In the rows, 128 means zero.
Each named move below is a turn or a mirror, shown by a few rows before and after it. Which moves, in which order, take the first row of each later pair to the second? The first pair is answered.
Tebup (before |-> after):
[141 161 153 114 132 124 133 115  79 113 131 149 132 104 139 172 121 147
 142 115 128 148 101 182 108 108 151] |-> [136 156 150 120 157 126 144 118 100 112 119 139 125  95 127 180 119 132
 154 127 111 128  95 165  80 113 146]
[124 118 104 130 134 116 119  89 143 163 142 112 100 150 134 156 106 121
 109 153 135 135 144  89  95 145 114] |-> [131 122 106 123 110 114 110  85 123 161 156 124 108 160 146 150 110 134
  95 141 152 152 152 103 121 141 117]
[126 107 113 139 123 106 124 152 107 105  99 131 119 132 132 135 110 152
 117 116 134 144 129 105 123  87 120] |-> [126 106 115 141 130 107 127 155 112 106  95 128 117 128 129 137 108 148
 121 120 129 135 126  99 114  89 119]
[115 131  89 144 143 139 188 140 100 132  97 133  97 132  77 126 115 104
 135 130 101 144 173  86 125  73 140] |-> [122 137  93 136 114 134 177 138  75 131 113 146 105 143  91 115 117 122
 119 114 119 166 183 105 158  68 145]
duf (before |-> after):
[137 149 126 144 125 128 113 136 125 122 119 126 126 172 179 131 141 158
 141 128 164 120  97 174 141 142 163] |-> [136 148 115 141 112 118 128 140 116 135 120 127 120 188 177 140 137 157
 128 133 159 140 115 163 139 131 170]
[119 120 139 110 156 134 143 104 133  73 154 108  96  98 144 138 135 107
 119 128  97 108  92 148 110  96 113] |-> [116 121 122 106 137 117 164 107 122  93 156 109  88 121 139 153 127 106
 100 137  89 140 118 131 110  78 122]
[140 146 130  97 145 125 118 142 114 116 132 125 145 124 121 126 126 151
 138 118 123 133 122 110 164 121 115] |-> [138 149 125  97 140 123 123 143 112 119 133 127 143 131 119 129 125 149
 135 121 122 141 130 105 164 118 118]
[137 132 127 139  87 102 142 143 115 131 152 113 119 173 140 118 143 130
 114 109 130 179 164 107 134  86 150] |-> [144 131 166 148 131 138  93 139 142  88 147 112 141 123 148  84 157 134
 157  85 146 106 103 144 136 125 126]
zitu (before |-> after):
[115 144 137  92 125 105 137  75 118 110 135  99 122 158 121 140 147  85
  94 158 147 106  98 174 177 158 130] |-> [136 130 151 103 163 142 128  87 116  90 122 112 129 131 109 105 154  84
 130 130 153  83  79 163 172 157 116]
[162 136 145 124 160 102 204 147 104 149 122 164 113 103 135 155 114 111
 137 106 133 137  83 159  88  76 153] |-> [140 140 125 128 124  69 203 133 150 181 109 134 105 148 125 155 120  82
  89 143 119 121  90 131  94  99 145]
[116 132 107 108 104 103 138 124 110 144 142 147 112 155 131 144 120 137
 115 135 113 168 166 120 138 101 145] |-> [133 112 109 128 132 131 123 128 151 144 106 141 111 152  98  87 135 109
 130 126 110 114 144  77 134 124 112]

Each pair is two moves apart.
[113 135 126 145 121  97 140 125 131 149 113 130 130 124 165 158 123 134
 130 151  91 117  88 136 126 157 105] |-> [117 136 126 138 100  91 137 124 112 150 125 137 134 135 174 154 122 146
 118 144 100 138  98 144 147 149 110] : duf then Tebup
[111 104 112 123 110 147 114 146 138 121 111 128  93 132 122 133 108 125
 144 174  90 145 168  81 111 115 124] |-> [124 111 143 123 115 170  66 138 134  84 126 139 119 104 143  96 120 145
 160 141 124 115 130 128 147 141 111] : Tebup then duf
[138 112 116 101 161 106 159 135 118 130 127 137 124 133 112 145 141 138
  90 136 159 103 103 123 163 108  98] |-> [139 112 117 100 170 110 159 138 117 128 126 139 125 127 109 146 140 137
  98 134 157 100 100 123 158 107  98] : zitu then Tebup
[125 127 143 126 139  90 121 130 116 128 135 119 112 124 158 138 115 166
 115 172 134 140 124 168 124 108 132] |-> [123 125 146 129 158  96 121 129 130 122 128 116 113 113 155 136 116 159
 128 176 130 120 111 168 110 114 126] : duf then Tebup
[111  92 119 156 116 105 167 113 134 156 121 134 131 168  94 119 128 129
 120 149 136 180 137 106 141 118 147] |-> [120  92 131 151 130 121 169 121 103 139 134 153 136 142 102 125 124 148
 144 130 144 197 137 127 138 103 157] : zitu then zitu
[111 131 113 116 121 146 114 127  94 120 159 119 144 129 135 171  99 166
 148 124 119 167 159 137 127 130 166] |-> [107 125 116 129 162 157 116 129 126 114 141 106 137 107 123 174  99 148
 173 134 101 128 138 126  92 144 154] : Tebup then duf
[158 146 124 130 117  92 190 138 119 168 100 134 117 142 116 141 129 116
  70 131 147 145 126 103 138 104 150] |-> [147 164 156 120 131  97 159 130 108 130 128 135 136  97 151 161 130 145
  97 121 165 124  90 179 144 120 158] : duf then zitu
[ 98 123 138 131 123 137 167 135 177 126 109  89 113 110 107 126 123  78
 118 152  99 113 132 101 108 128 115] |-> [117 137 167 119  86 149 116 124 136 101 144 113 142 106 138  86 136 118
 106 108 150 125 116 162 178 138 116] : Tebup then duf
[158 111 145 141 145 125 150 142 160 116 124 131 103 126 140 121 126 105
 141 134 136 118 110 123  92 129 133] |-> [153 125 148 131 126 114 155 141 131 115 148 140 105 128 160 145 121 126
 136 131 144 149 123 150 103 117 150] : zitu then Tebup
[126 113 135 134 111 129 110 120 137 129 138 127 146 128 130 106 133 141
 115 111 144 139 140 134 148 144 130] |-> [118 105 128 141 138 133 125 125 161 135 118 114 132 121 117 121 130 122
 128 131 119 119 137 110 113 147 126] : duf then Tebup
[127 114 116 139 149 130 156 138 132 147 110 130 122 134 107 117 121 104
 131 127 110 116 132  85  99 112 121] |-> [142 124 141 132 131 144 112 129 110 120 133 149 150 121 131  81 134 131
 131  92 148 111 113 135 150 126 115] : Tebup then duf
[122 139 115 146 101 122  82 134 197 123 122 100 149 118  98  90 153 129
 176 128 139 113 135 100 115 161 104] |-> [148 131 117 143 125 150 107 156 143 112 129 131 146  98  95  87 143 147
 207  94 145 158 154  95 106 119 117] : duf then zitu
[162 119 157 134 143 120 133 136 118 135 112 161 130 108 145  90 153 115
 133 105 151 110  45 153 148 106 129] |-> [139 136 152 121 112  85 134 122 116 142 131 150 131 121 168 130 147 127
 111 128 151 131  53 184 153 107 149] : zitu then duf
[154 120 125 121 166 152 156 169  95 133 107 156 121 114 110 110 116 112
 150  96 147 147 171  67 116  91 113] |-> [125 132 108 114 141 111 175 158 108 154 115 133 110 136 119 163 107 106
 123 137 128 163 188  74 101  89 128] : zitu then Tebup
[106 121 146 179 158 138 141 108 122 127 153  85 126  49 108 120 119 136
 137 181 163 117 103 129 114 149 137] |-> [ 99 134 144 167 121 117 140 102  99 131 173  89 128  65 126 137 117 152
 114 182 173 150 117 151 135 142 152] : zitu then Tebup
[115 131 125 133 119  92 142 113 150 154 112 110 113 154 117 148 126  95
 100 157 118 111 113 136 134 133 133] |-> [122 136 144 131 122 106 110 108 146 132 123 119 129 137 129 123 135 108
 109 135 138  95  91 166 160 149 125] : Tebup then duf
[110 135 126 126 145 136 112 111 163 107 114 118 119 129 130 138 126 122
 121 135 117 112 123 121 122 151 120] |-> [116 136 119 115 137 131 136 119 123 112 127 134 114 132 135 160 114 137
 123 129 117 158 149 125 117 119 138] : zitu then duf
[155  90 149 117 141 117 115 157 101  84 127 138 148 106 132 138 134 143
 146 130 134 159 150 108 130 113 150] |-> [157  81 143 130 144 117 106 155 139  93 104 125 145 121 114 109 143 119
 137 137 129 125 141  76 130 134 130] : zitu then zitu
[130 139  94  95 112  98 156 143  79 147  93 146 124 122 138 185 118 147
 127 149 128 167 150 127  86  67 141] |-> [150 135  92 103  63 100 118 130  94 160  86 148 137 166 128 108 137 137
  82 128 157 152 148 103 153  93 113] : zitu then Tebup
[146 111  99 177 190 200 114 151 134 102  89 122 124 105 135 121 154 130
 177 100 109  99 147  63  97 103  89] |-> [133 123  75 157 146 163 153 154  91 130 114 127 111 137 149 176 135 147
 144 120 101 177 198  67  98  61 125] : duf then zitu
[136 110 109 111 145 131 177 139 126 161 114 122 108 131 116 154 112 102
 138 153 107 151 151  90  87 100 139] |-> [157 126 149 101 114 153 110 125  91 120 153 150 147 115 153 102 129 145
 135  97 166 150 123 165 165 119 131] : duf then Tebup
[126 110 102 138 113 160  42  96 152  92 107 122 155 116  92  92  99 193
 164 106 129 175 167  63 101 171 113] |-> [125 114  96 132 101 147  59  99 126  99 121 130 149 124  99 116  91 204
 157 108 128 211 188  67  99 149 129] : duf then zitu
[129 121 123 136 104 114 110 120 167 139 118 113 130 160 123 108 145 108
 101 140 129  94 107 130 142 155 114] |-> [158 112 142 137 150 156 118 141 117 106 126 149 136 113 123  94 140 131
 155  95 142 112 104 142 134 125 120] : duf then zitu
[133 121 126 179 176 166 150 134 124 120 120 154 104 100 111 116 123 107
 144 124 126 100  70  82 114 115 131] |-> [120 145 113 159  80 117 134 113 101 144 154 153 113 161 139 122 125 125
  69 133 152 154 103 111 180 115 149] : Tebup then zitu
[152  94 131 130 152 120 144 138 135 161 124 118 111 149 136 100 169 141
 100  89 114 110 152 104 133 135 129] |-> [157  96 134 130 150 123 136 135 132 153 129 121 116 145 139  93 173 147
 103  81 122 107 146 116 145 138 126] : duf then Tebup
[ 96 133 121 138 135 158 121  78 164 102 125 110 143 129 108 132 125 131
 153 166 120 116 130  78 104 182  92] |-> [119 126 126 136 160 184 139  96 119  87 131 136 142 103 108 131 117 149
 184 138 126 148 139  80  98 148 104] : duf then zitu
[126 137 123 117 141 138 162 100  95 163 144 149  95 133 114 174 119 169
 145 142 120 165 165 148 113 111 171] |-> [101 150 128 120 119 111 130  76 148 165 143 118 105 145 123 177 131 154
 118 172 119 117 137 171 122 157 158] : duf then zitu
[131 140 151  92 107  82 174 131 102 142 144 136 132 125 142 179 123 122
  95 154 125 143 100 193 118  77 157] |-> [128 134 165 104 152  99 164 132 135 127 126 123 133  95 135 175 127 107
 128 160 112  91  69 189  90  99 141] : Tebup then duf
[116 130 123 130 101 105 143 113 146 130 150 116 106 134 144 173 124 118
 119 134 117 138 123 155 134 142 120] |-> [127 124 138 138 127 128 125 114 162 113 139 119 116 112 139 143 134 113
 141 119 122 104  98 154 132 160 105] : duf then zitu
[132 134 149 114  92 139 145 141  98 112 110 139 126 132 140 139 142 144
  92  88 147 156 139 128 153 112 100] |-> [131 129 152 124 100 145 126 135 135 110  94 125 130 133 131 115 153 127
  93  94 144 110 117 116 156 139  82] : zitu then duf
[138 116 113 132 142 150 143 147 123 129 116 115 135 128 104 123 108 117
 124 125 108 139 176  84  99 134 120] |-> [138 122 118 125 133 150 143 147  94 121 134 126 141 122 118 135 104 136
 125 115 117 163 184 109 110 120 132] : zitu then Tebup
[137 120 155 143 133 122 132 167 109 126 157 134 103  97 139 136 142 151
 138 116 127 163 121 121 145 133 145] |-> [124 121 158 150 126 113 108 156 155 130 145 111 106 107 136 122 153 133
 122 134 124 120 101 117 151 167 127] : zitu then duf
[123 120 146  88 123 157 109 117  70 113 139 160 134 165 133 130 127 155
 146 120 132 158 189 129 164 106 166] |-> [141 101 152 106 151 183  97 123 100 107 113 159 135 156 110  80 138 135
 162 108 131 115 169  94 160 122 140] : zitu then zitu
[129 120 132 132 125 165  75 118 103  83 157 146 151 106 139  93 135 167
 144 106 148 135 146 145 164 147 121] |-> [122 113 120 143 113 155  68 110 147  99 135 125 146 132 122  72 144 139
 120 127 139 105 143 112 167 169 103] : zitu then zitu
[105 142 132 112 158 127 131 129 126 110 149 119 134  88 154 194 118 142
 170 153 100 123 125 156  77 123 143] |-> [109 155 121 103  71  98  99 110 115 130 167 124 150 147 167 155 132 150
 100 144 132 155 145 167 155 134 138] : zitu then Tebup
[132 151 166 137  53  59 101 110 145 158 160 138 164 155 141 147 121 108
  71 159 170  73  50 183 148 148 142] |-> [150 150 186 131  85  90 105 124  92 126 178 167 172 113 154 155 113 138
 116 121 185  97  45 218 143 122 156] : zitu then zitu
[138 115 132 143 156 185 116 136 119 103 109 144 135  99 105 114 133 135
 177 105 139 106 127 130 126 140 119] |-> [138 119 109 131 106 158 142 136  82 130 123 154 125 141 107 129 126 147
 137 109 142 173 172 117 147 108 141] : Tebup then duf
[117 136 153 110 126 118 146 113 126 112  90 119 129 149 100 126 115 125
  99 117 118 121 163 105 141 123 129] |-> [119 145 171 104 137 126 137 113 108  90 106 126 136 124 116 138 112 144
 118 103 126 124 152 141 140 121 137] : duf then zitu
[152 127 139 127 138 140 154 138 123 142 106 141 129 134 118 102 135 107
 130 106 126 111 111 116 124 117 115] |-> [145 135 135 118 122 128 168 140  98 146 123 146 127 139 130 128 126 119
 124 108 128 143 125 130 125 100 132] : duf then zitu
[139 132 154 124  85 121 111 117 137 116 155 131 148 120 148 127 151 149
 111 100 145 129 133 160 176 160 134] |-> [127 129 157 126 144 130 140 131 138 105 147 124 135  77 142 176 138 144
 160 115 116 119 122 163 111 146 146] : Tebup then zitu
[126 105 128 137  93 120 130 101 154 174 130 129 122 183 103 109 121 110
  84 126 132 148 181  80 130 133 138] |-> [159  90 157 144 165 177 131 125 118 133 130 161 128 118  99  91 118 130
 157  77 142 137 159  94 108 113 136] : Tebup then zitu
[102 151 123 101  94  86  87 117 136 134 147  93 134 137 165 156 131 135
  92 170 141 110 109 154 149 134 125] |-> [ 97 144 116 107 114  85 103 122 153 141 133  83 122 134 153 168 127 119
 102 187 123  98 108 134 120 134 123] : Tebup then duf
[134 137 138 126 130 137  98 120 127 124 137 139 150 109 144 124 133 137
 131 117 136 113 105 161 134 137 125] |-> [141 119 113 138 124 134 117 125 147 150 115 135 134 141 117 101 134 111
 111 127 124 113 124 100 133 135 112] : duf then zitu
[ 94 140 110 111 140 130 140 138 109 162 114 156 116 136 114 127 109 118
 126 150  97 131 126  81  97 134 160] |-> [ 98 140 115 106 143 131 143 139  93 155 124 163 119 127 121 134 106 127
 133 144 100 140 128  93  96 126 167] : zitu then zitu
[170  98 147 150 120 114 146  96 123 109  87 161 141 110 115 107 147 105
 112 120 131  97 102 113 115 175  72] |-> [172 101 133 140  79  98 157  94  93 126 101 172 138 139 122 115 143 116
  85 119 139 145 135 111 137 155  85] : Tebup then duf
[108  74  79 123  94 145  95 141 125 113 164 134 136 109 135 132 131 142
  96 142 135 169 146  96 130 146  86] |-> [105  80  92 120  99 149  82 139 122 100 172 135 142  91 147 139 132 152
 106 137 141 161 133 123 131 153  88] : duf then zitu
[ 86 133 115 116 141 100 161 144 153 138 159 138  99 145 152 166 144 141
 140 147 100 119 138 158  97  96 114] |-> [104 124 128 122 171 128 156 153 138 120 155 153 104 118 147 148 144 146
 169 122 107 113 126 159  94  91 106] : zitu then zitu
[165 120 114 153 158 159 126 138 119 111 109 149 139 109 115  89 149 113
 168  63 154 119 115 115 138 125 125] |-> [134 148 129 136 131 128 105 117 115  97 143 136 151 100 156 139 148 136
 156  80 164 122 100 192 148 142 145] : zitu then duf
